In the rows, zero is written as 128.
Each run below is a few steps of one of 6 hidden systems, one row a step.
trace 1, q_483, 11 rows:
[[184 167 102 138 115 136 105 135 141 183 105 185  98  78 134 139 163 129]
 [152 180 124 119 136 174 101  85 108 120 106 159 133  70 106  97  98 178]
 [ 81 169  82 138 105 132 150 104 145 121 127 100 150  99  82 105  57 135]
 [ 82 187  91 172 110  86 103 149 177 138 144 137 168 159 114 129 134  81]
 [166 156 125 137 153  56  57 138 139 157  85 175 121 150 137 137 126 117]
 [164 163 106 105 139 137 126 112  69 116  36 145  76 120 108 133 113 151]
 [ 91 186 120 112 117 168 150 156 119  63  85  91 135  67 135 115 109 153]
 [ 65 165 117 159 131  75 134 171 119 120 176 111 186 122 156  67 100 131]
 [107 137 122 100 106  54  80 143 120 184 130 146 139 213 133  95 122  81]
 [198 134 128 108 106 130 116 167 119 189  40 152  66 130 144 151 138  96]
 [179 170 136 107 122 201 154 129  90  86  80 167 113  37 154  84 150 159]]
trace 2, q_891:
[[115 115 129 203 142 100  91 134 126 120 105 136 113 113 120 109  70 134]
 [134 146 114  98 140  72 148  92 119  89 128  97 161 181 106 133 162 122]
 [ 76 114 116 136 137 130  95 186 140 138 111 135  69 106 147 188 117 142]
 [182 184 156 153 176 136 141 134  90 116 133 119 181 156 143 104 167 144]
 [ 71 102 132  49 126 132 124 132 128  86  98 159 105  99 154 123  65 122]
 [143 125 121 219 109 127 160 159  69 134 129  85 111 156 124  91 170 115]
 [102 134 138  19 113 118 109 128 179 107 158 152 157 124 166 134 168 114]
 [148 111 135 195 131 156 108 167  72 217 114 127  72 121 132 111  86 154]
 [164 179 127  51 106 168 179  73 151  80 131 123 194 154 110 107 172  95]
 [ 90  65 109 175  90 119 104 170 153 166 117 157  57  41 147 127  60 130]
 [182 180 122 153 128 105 141  61 104 133 178  95 206 206  85  77 209 124]]
trace 3, q_483:
[[ 95 192 120 132  97  95  93 173 113 134 133 113 158 171 150  81 180  96]
 [151 134 135  80 132  74  88 175 124 197  96 148 111 117 169 111  94 127]
 [165 168 113 120 109 184 159 132  56 153  74 164 101 135 128  83 126 110]
 [119 150 136  86  74 162 118 143 166  93 102 113 143  41 148  77 102 127]
 [104 151  85 190 100  93 150 136 106 178 189 133 148  95 123  59 120 134]
 [114 170 120  69  87 110  56 106 167 189 143 148 162 176 107 106 136 106]
 [191 145 103 164 127 132 125 149 145 216  72 162  83  96 117 165  80 114]
 [168 203 117 121 122 185 136  78 113  65  85 191 147  91 113  97 159 124]
 [ 69 128 106 153 105  96  92 124 154 100 120  88 120  39 107  99  50 184]
 [ 90 216  61 162 123  78 153 125 106 162 172 104 184 192  91 106 162 110]
 [106 158 146  80 141  85  24 176 193 162  82 177 131 155 157 178  97  96]]
trace 4, q_891:
[[ 85 121 115 154 123 132  91 114 144 122 148 149 116 117 114 135 115 141]
 [151 135 138 134 147 101 131 127 135 140 133  80 154 159 114 138 122 137]
 [109 121 116 114 149 139 138 127 136 117 120 164 112 136 129 176 116 114]
 [155 138 148 172 142 134 107 139 119 105 101 114 126 123 129 120 139 141]
 [117 124 119  81 146 100 151 110 115  94 140 138 136 117 141 121 132 145]
 [ 81 114 127 164 125 148 118 156 101 135 137 105 104 140 125 128 122 139]
 [148 136 152  97 138 124 148 142 143 126 142 111 166 159 148 132 154 107]
 [124  97 139 122 129 146 107 138 112 143 109 174  88 117 146 134 109 119]
 [170 141 130 133 110 146 144 104 100 109 116  95 135 126 116  93 165 140]
 [ 86 104 108  91 110 127 140 131 149 128 162 140 114  82 140 129 115 137]
 [131 128 136 187 127 142 117 133 113 169 166 105 146 166 113 103 134 124]]
trace 5, q_389 (11 x 18):
[[141 147 123 142 179 126 161 143 126 136 116 164 137 102 140 146  67 131]
 [ 99 144 140 162 109 151  97 121 135  74  96 135 140 146 115 103 109  94]
 [127 116 109 127 111  67 144 136 132  92 120  83 116 119 138 122 166 128]
 [108 148 114 128 150 138 120 147  89 150 164 153 115 144 144 143 179 145]
 [134 148 154  89 146 138 114 150 117 157 104 100 145 147 138 126  83 137]
 [138 113 121 139 120 140 175 129 114 114 107 157 120 118 136 104  92  91]
 [129 123 142 134  84 140  95 132 150 104 124 125 128 118 141  98 173 108]
 [138 111 112 112 128  81 129 117 104 155 161 113 119 117 130 111 151 164]
 [108 145 113  98 131 174 132 120 117 168 147 147 129 149 112 142 119 132]
 [161 130 139 134 118 138 136 144 164 153 103 110 140 117 128 133  88 110]
 [145 118 119 159 127 114 126  95 134  94 130 177 129 114 121 107 132 114]]
trace 6, q_877 (11 x 18):
[[160 144 130 106 101 203 146 105  91 174 132 126 128 109 112  80 111 146]
 [128 126 144 138  99 179 141 130 181 130 139 141 159  84 129 102  75 101]
 [166 114 119 172 113  89 130  95 172 157 168 161 157 134 117 102 129  91]
 [131 131  98 104  99 106  76  75 162 161 123 134 112 135  80 150 132 136]
 [175 163 101 149 131 144 131 127 136 165  98  93 107  90  98 161 125 169]
 [121 192 122 141 167 141 130 110 135  97 135 151 175  92 119 122  97 156]
 [ 89 129 110 177 129  67 127 143 151 103 123 101 144 143 116 121  78 108]
 [109 168  86 116 124  84 141 136 129 134 130 135 133 179 118 157 176  98]
 [121 154 125  95 137 105  80 175 118 143  72 127  85 110 152 154 127 152]
 [164 171 143 137 148 140 147 142  58 110  97 106 140 131 142  75 138 151]
 [ 62 130 123  93  99 140 151 140 129  80 131 132 143 108 145  83  90 104]]
trace 7, q_51 (11 x 18):
[[119 110 148 132 128  96  79 112 119 110 140 140 135 156 134  98 144 121]
 [123 103 111  93 110 126 144 120 101 152 110  95  89 146 109 142 130 138]
 [138 147 124 133 125 185 155 150 133 143 148 144 135 112 141 142 164 122]
 [134 114 158 124 139 136 102 121 142 121 144 144 149 101 143  93  91 142]
 [126 106 108 142 111 108 144  88 113 122 132 132 125 167  96 106 111 100]
 [113 127 107 114 100 135 119 137 168 128 123 119 107 120 123 170 161 113]
 [169 124 140 147 160 130 117 139 123 165 146 128 124 104 139 135 135 168]
 [123 149 130 107 147 153 122  87 108 108 119 151 147 149 107 113 101 136]
 [110 117 110 147 110 127 160 142 148 103 107  95 118 115 115 140 101 109]
 [138 136 129 151 140  98 121 137 153 125 164 143 151 139 146 138 177 117]
 [119 114 141 103 148 117  80 127 104 145 109 120 101 140 129 139 105 160]]
trace 8, q_51 (11 x 18):
[[124 123 101 147 139 123 171 111  52 129 141 168 109 153 122  98 138 121]
 [ 84 142 139  97  91 174 104 146 164  99 123  88 135 119 127 134 142 126]
 [158  91 130 149 144  96 170 145 126 182 173 136 129 111 150 114 113 126]
 [113 148 138 114 115 159  69 100 126 120 120 173 133 172 109 118 143 106]
 [161  98 115 113  95 131 158 128 138 142  91  76  90  87 115 137 105 141]
 [133 161 107 157 142 145 151 110 125 114 177 180 153 114 128 123 180 126]
 [ 84 111 144 112 127 121  73 122 154 128 125  92 129 115 116 125  67 161]
 [160 136 103 153 135 107 188 116 118 162 135 128 140 187 104 142 131  87]
 [114 149 136 104 125 148  68 151 171  98  87 161 106  98 149 166 143 124]
 [191 111 138 173 155 102 157 121  82 139 123  86 127 110 126  95 123 172]
 [ 63 168 104  74 137 138 130 100 118  73 144 166 154 151 118 130 139 121]]
trace 9, q_794:
[[147 102 163 223 117 118  59 138 152 131 110  88 126 123 116 104 101 132]
 [150 144  84  71 135  87 182  50 117 128 163 133 164 162  84 119 152 133]
 [ 69 128 106 182 117 164  87 169 168 125 114 119  78 102 115 206 125 138]
 [199 173 157 138 187  93 149 132 110 147 147 110 203 173 145 105 140 137]
 [ 51 112 100  91 137 122 105  92 130  62  86 175  87 115 104 162  69 131]
 [163 138 137 209 112 128 163 182  98 122 121  53 132 162 143 110 202 106]
 [ 83 150 124   4 164 100 114 126 144 111 157 172 155 111 163 148 114 155]
 [123  80 145 229 122 155 117 174  60 156  96  98  61 147 129 107  93 128]
 [158 169 138  10 115 151 183  94 143 104 140 135 199 167 134 107 166  88]
 [ 96  65 120 180 113 126  93 179 146 123 102 157  31  25 162 153  94 149]
 [182 164 163 120 126 136 134  89  80 162 194 105 218 206 126  33 193 125]]
trace 10, q_794, 11 rows:
[[132 123 133 137 157  62 130 155 131 125 167 111 147 138 161 133 177 140]
 [ 87 110 134  95 159 128  84 124  90 148 128 137 102 170 120 154 100 154]
 [164 132 143 135 131 176 174 144  98 118  81  90 114 154 123 145 128 114]
 [127 143 143 101 143 140 147 138 144  68 130 175 149  83 168 118 146 120]
 [103  77 153 162 119  99  93 139 107 114 147 108 114 119 147  79 120 141]
 [117 105 115  72 107 131 160 105 112 162 166 102 129 174 108 125 148 121]
 [133 111 133 128 125 185 130 165 158 163 118 144  91 105 143 185 120 120]
 [201 140 172 143 153 144 118 109 123 125 127 157 168 124 141  86 130 129]
 [101  98 111 113 100 122 117  69 143  71 123 131 114  94  93 110 103 141]
 [123 114 110 184 105 126 158 145 136 153 185  79 128 136 119 132 185 128]
 [111 137 135  70 168 115 103 131 171 168 162 150 155 151 136 175  98 140]]
trace 11, q_877:
[[155 175 131 126 126 149 114 145 111 126  84 122 126 180 126 145 184 104]
 [139 125 135  75 138 113 127 143 118  88  86 134 107  62 162 115 113 158]
 [110 131 126 191 110 143 147 139  72 116 153 110 135 129 130  59 146 132]
 [ 71 118 129  56 102 128 142 138 167 136 173 115 163 150 139 124 111 100]
 [163 102 126 166 126 116 125 170 125 210 115 161  84 155 144 149 123  87]
 [184 160 160  64 130 166  83  78 127 106  90 153 150 143 121 109 166 135]
 [143  83 118 154  99 129 156 117 122 106  95  93  81  33 118  98  82 164]
 [ 97 172 109 171 114 169 157 105 134 123 225 130 193 137 110  97 180 125]
 [ 80  87 129  89 134  70  89 149 201 184 155 128 133 138 134 172  43 113]
 [218 162 116 182 149 130 134 112  92 181  79 154 111 211  93 159 169  95]
 [136 156 137  32 125 148  85  91 162  35  47 139 116  54 125 149 120 167]]
trace 12, q_389 (11 x 18):
[[126  93 160 117 110 189 128 127 158 117 133 105 132 113 130 130 113 128]
 [140  73 142 160 131 112 150 113 143 119 171 128 136 118 132 116 127 126]
 [109  90 138 118 130 139  97 101 143 124 153 137 119 161 114 157 146 128]
 [160  98 136 134 146 138 142 122 129 146 119  86 109 139 111 167 124 154]
 [136 117 145 135 162 172 144 110 138  95 142 159 140 113 131 154 121 140]
 [100  96 152 152 131 132 105 133 147  97 134  91 128 122 124 129 102 143]
 [112  96 125 137 146 111 162 111 119  98 162 118 140 166 122 143 147 115]
 [115 106 146 119 144 146 100 157 141 130 119 121 105 147 142 184 142 131]
 [168 111 163 148 173 138 142 125  93 112 115 116 132 143 134 124 115 147]
 [ 96 100 147 100 130 165 131 120 129  69 126 139 120 112 143 128 117 132]
 [119  88 143 162 115 131 142 149 118 129 159  80 122 134 137 115 145 131]]

Which system made each of these runs?
trace 13 (2 x 18):
[[100 117  91 160 141  76 153 142 117 138 178 152 118 117 142 137 146 132]
 [ 94 149 138 107 142 123  73 141 125 151 130 114 132 194 120 150 139 131]]
 -> q_877
trace 14:
[[123 129 125 139 144 142 125 154  89 143  91  93  88 129 123 150 105 161]
 [136 157 145 115 147 163 177 126 124  85 133 139 172 128 142 114 127 116]]
 -> q_389
trace 15 (2 x 18):
[[123 112 126 139 116  84 120 180 116 181 147  89 105 122 157 120 145 144]
 [144 147 134  92 158 142 139 108  90 151 145 181 151 181 133 113 129 111]]
 -> q_389
trace 16:
[[ 98 156 102 128 107 125 100 116 209 123 130 169 151  93 110 143  93 104]
 [138 148  91 208 118  69 107 113 135 144 116 101 127 148  85 121 127 123]]
 -> q_389
trace 17 (2 x 18):
[[134 111 140 113 150 103  92 139 135 161 153 108 124 161 136 160 153 144]
 [155 137 143 105 162 176 129 125 107 147 108 141 116 142 123 164 120 147]]
 -> q_891
trace 18 (2 x 18):
[[ 85 128 142 113 126 139  95 129 133  98 119 102 131 157 119 136 124 128]
 [149 104 125 127 137 112 171 151 123 150 133 109 114 138 142 145 127 120]]
 -> q_51
trace 19 (2 x 18):
[[ 86 118  99 124 104 139 130 127  92 119 102  86  84 209  90 169 171 110]
 [160 174 140  87 170 151 150 195 134 132  99 110 127 103 174 182 164 149]]
 -> q_794
trace 20, 2 rows:
[[130 182 140 179 128 173 135 172 147 143 159 130 175 115 153 110 150 115]
 [129 121 144  83 131  68  87 110 144 131 124 152 152 120 144  80  72 125]]
 -> q_51
trace 21:
[[175 146 131 100 135 112 142 116 102 137 103  86 138 175 112 128 151 128]
 [ 95 146 108 109 141 158 135 140 121  98 109 159  99  82 134 164 127 148]]
 -> q_794
trace 22, 2 rows:
[[129 120 143 188 126 148 131 127 130  85 126 103 134 102 119 109 121 140]
 [108  96 127 103 143  77 146 113 137 107 173 124 152 141 140 118 133 126]]
 -> q_891
trace 23 (2 x 18):
[[ 93 180  73 153 145 113 143 130  93 115 135  90 117 143  95 169 182 167]
 [ 96 203 130 106 184 138 131 196 140 137 126 115 165 139 155 176 111 142]]
 -> q_389
trace 24, 2 rows:
[[193 125 124 129 178  82 141 102 162 145 130 170 142 131 127 175 125 122]
 [116 134 129 160 136 170  72  99 116 103  80 148  87 113  94 147 101 159]]
 -> q_389
trace 25:
[[136 135 104 105  62 150 128  98 132 113  94 101 106 110  96 108 154 119]
 [123 139  89 149 103 109 144 140 158 171 176 128 125  67 131 122 143 145]]
 -> q_891
trace 26 (2 x 18):
[[ 53  99 126 112 165 110 134 125 121  85 145 108 130 107 130 137  60 169]
 [ 83 108 130 176 121 152 171 155 125 115 150  91 140 203 119 149 139  74]]
 -> q_389
trace 27:
[[134 149 137 135 113 128  71 127 111 133  99 103 128 123 117  87 119 152]
 [125 163  87  93 121 105 165 132 124 153 121 123 133 112 124 121 108 127]]
 -> q_483
trace 28, 2 rows:
[[167 111 101 146 100  76 111 103 141 122 124 100  99  96 112 132 193 154]
 [ 94 166  97 103 136 149 119 112  98 153 167 110 126  99 108 128 135 202]]
 -> q_877
trace 29 (2 x 18):
[[148 148 138 155 132 179 147 163 182 171 178 118 159  61 146 137 124 147]
 [129 123 132 141 143 133 124  63 133 137 193 197 179 146 110  85 102 115]]
 -> q_483
trace 30 (2 x 18):
[[119 140 110  93  90 116 109 111 173 167 151 151 147 148 114 118 132  92]
 [181 130  98 150 114  98 115 117 141 191 105 136  96 123 104 143 124 123]]
 -> q_389
trace 31, 2 rows:
[[113 118 124 149 124 158 128 115 131 130 159  98 127 109 109 130 139 161]
 [116 125 124 112 146 134 140 109 154 146 166 135 157 145 118 145 102 124]]
 -> q_51
